Each path below is one point turned by a fixed rotation once a step. After each direction that follows a path, write how fast that rotation turns it, in deg/step (0 if it stays still).
Each turn is a multiple of 5 degrees from 10 to 175, or 0.
Each row of a path follows its step; steps can be skipped.
path 1
step 0: [  7  11  -2   7 -26  27   3  -2 -20  -5   0  -4  10  -6  -5  -1 -14  11
  25  -1  -8 -17  14 -18  -5  -7  -4  -5   9  10  -3  -3   2  15  12  -2
  10  12 -17   6   9  19   5  -2  -8  -3   3 -31]
step 1: [ -5 -16  14  -4 -11   1  -9 -10  -1  -6  15 -16   4   1 -13 -18 -13   4
  15  -1   4  -4  11  20  -1  20  -6   3   2 -12   1  -4  -1  -7 -21  39
  24  -2  12   4  -3  11   3   0  15   0   8 -23]
step 2: [  6  36  24   8  -2  -6  10  -6  11   0  19 -19   5  -9  -7  -8   4  -7
   7  -7  -1 -12   9  -7  -4   5 -17  -6  -1  25 -18 -14   6  -6  -2   8
  17 -18   4   3   0  14  11  -7   0   3 -14  21]
step 3: [ -6   7   9  -2  -9  10   2 -14  25  -1  19  -7   7  -3  17  -3  -5  15
  -5  -2   4  18  -6   2  -5  11   3  -8  18  -7 -15  28   3  12  -3  -7
  17  14   5  -4 -14  10  -2 -19  -1 -28 -18   2]
step 5: [ 15  10   1   5  11   6  10   3   3 -13   3   7  -7  -3   5  14 -15   0
   1  10  -5  -3   1 -29   3  14  14 -19  -6  11   3  35  18  18 -13  -1
   6  -4 -22   6  -6  -9  20   9  -5   3  11  -3]
step 7: [ 12   7  11   4   9  -8  13   0 -23 -23  -9   1  16  -2   0   9  14   0
 -12  17   0 -11  14  -1 -17  -1  -3 -21  17  13 -11  -6 -14   1  10   4
  12  12 -14  16  10 -19  -7   8   7  13  -2  26]
step 9: [ -9  -6   0   9   4 -17   1   3   4  11  25   2   8  16  -5  -4   9 -34
  -8   1   9  -4  17   2  19  -6 -27 -16   0 -11  -2  -5 -24 -13  19  -7
  -4   6  -7   6  -2 -13  14   5  -1   7  -5 -14]
step 10: [ -6  16 -13 -11  -2  14 -14  23   9  -7   9  -4   8   5   2   8  -9  11
 -14  16   6  12   4 -16  11  -4  -9 -20   1 -13  -6  18  -1 -14   0 -17
  -5 -11  11  11  12   4  14  -1  30  21   5   3]
step 12: [ 17   7  -3 -29  -9 -13   2  26  -1 -11  -2   0  -2  19 -12  25 -10   1
 -17  13  -7  12   2  10 -12  14 -15  14   4   3 -13  -1   5  -9  -3  13
   2  19 -10   3  17   0   5   7 -19  10  -6  -8]
step 15: [-10  10 -16   6  -1  11   3  17   6  10   8   3  13  -9  16  20  13  25
   6  10   2   5   3  13   2  23   9  -8 -11   9  -8  -6   6  17  17  15
 -13  -5  20 -13  13   5 -17   7   8  19   4  -6]
Speeds:
[ 2  0 -5  8 -1  4 -2 -2  5  5  4 -1  3  2  1  5 -1  3 -4  0 -7 -1  4  0
  2  1  3 -2 -3 -2  1  1 -3  0  4 -4 -9  2  3 -7 -3 -2  9  0  3 -3  6  1]	65
[ 1 -5  2  4  2 -3  0  3  3  6 -6  1  0  1 -1  1 -8  1  0 -4  3 -3  4 -4
 -2  0  3  2  4 -7 -2 -4 -4  6 -7 -5  0 -3  2 -4  2  2 -1  1 -3  6 -5  4]	0
[10  2  0  6 -2  2  2 -3  3  1 -3  0  0 -1  1  2  3 -6 -4 -4  0 -8 -6 -1
  3 -6  0 -3 -5  4 -3 -3 -6  2  4  0  4  0  1  2  0 -1 -4 -2 -2  3 -2 -7]	160
[-3  5 -1 -7  7 -2  2  0  0  3  0 -5 -6  3  3  4 -8 -2 -1  1 -3 -5 -4  2
 -1 -7  6 -5 -1 -2 -3  5  2 -4 -2 -2 -6  0  0  2  5 -1 -1 -1 -2 -5 -1 -4]	55
[ 2  1 -5  2  6 -3  4 -3 -8  1  0  4  4 -5 -3 -1  1  2  3 -2  4  0  7  1
 -1 -3  7 -3  0  1  4  5 -5 -6  3  0 -2  1 -5 -5  0  2 -5  3  5  4 -2 -3]	40
[ 1 -5 -3 -1  1  2  5  5  0 -1 -2  5 -1  8 -6 -3  3  4  1  2 -2  1 -1 -5
  0 -3  4 -4  3  5 -1  1 -5  5  0 10 -5 -5  1  0 -3 -2 -3 -4 -5 -3  2  3]	45
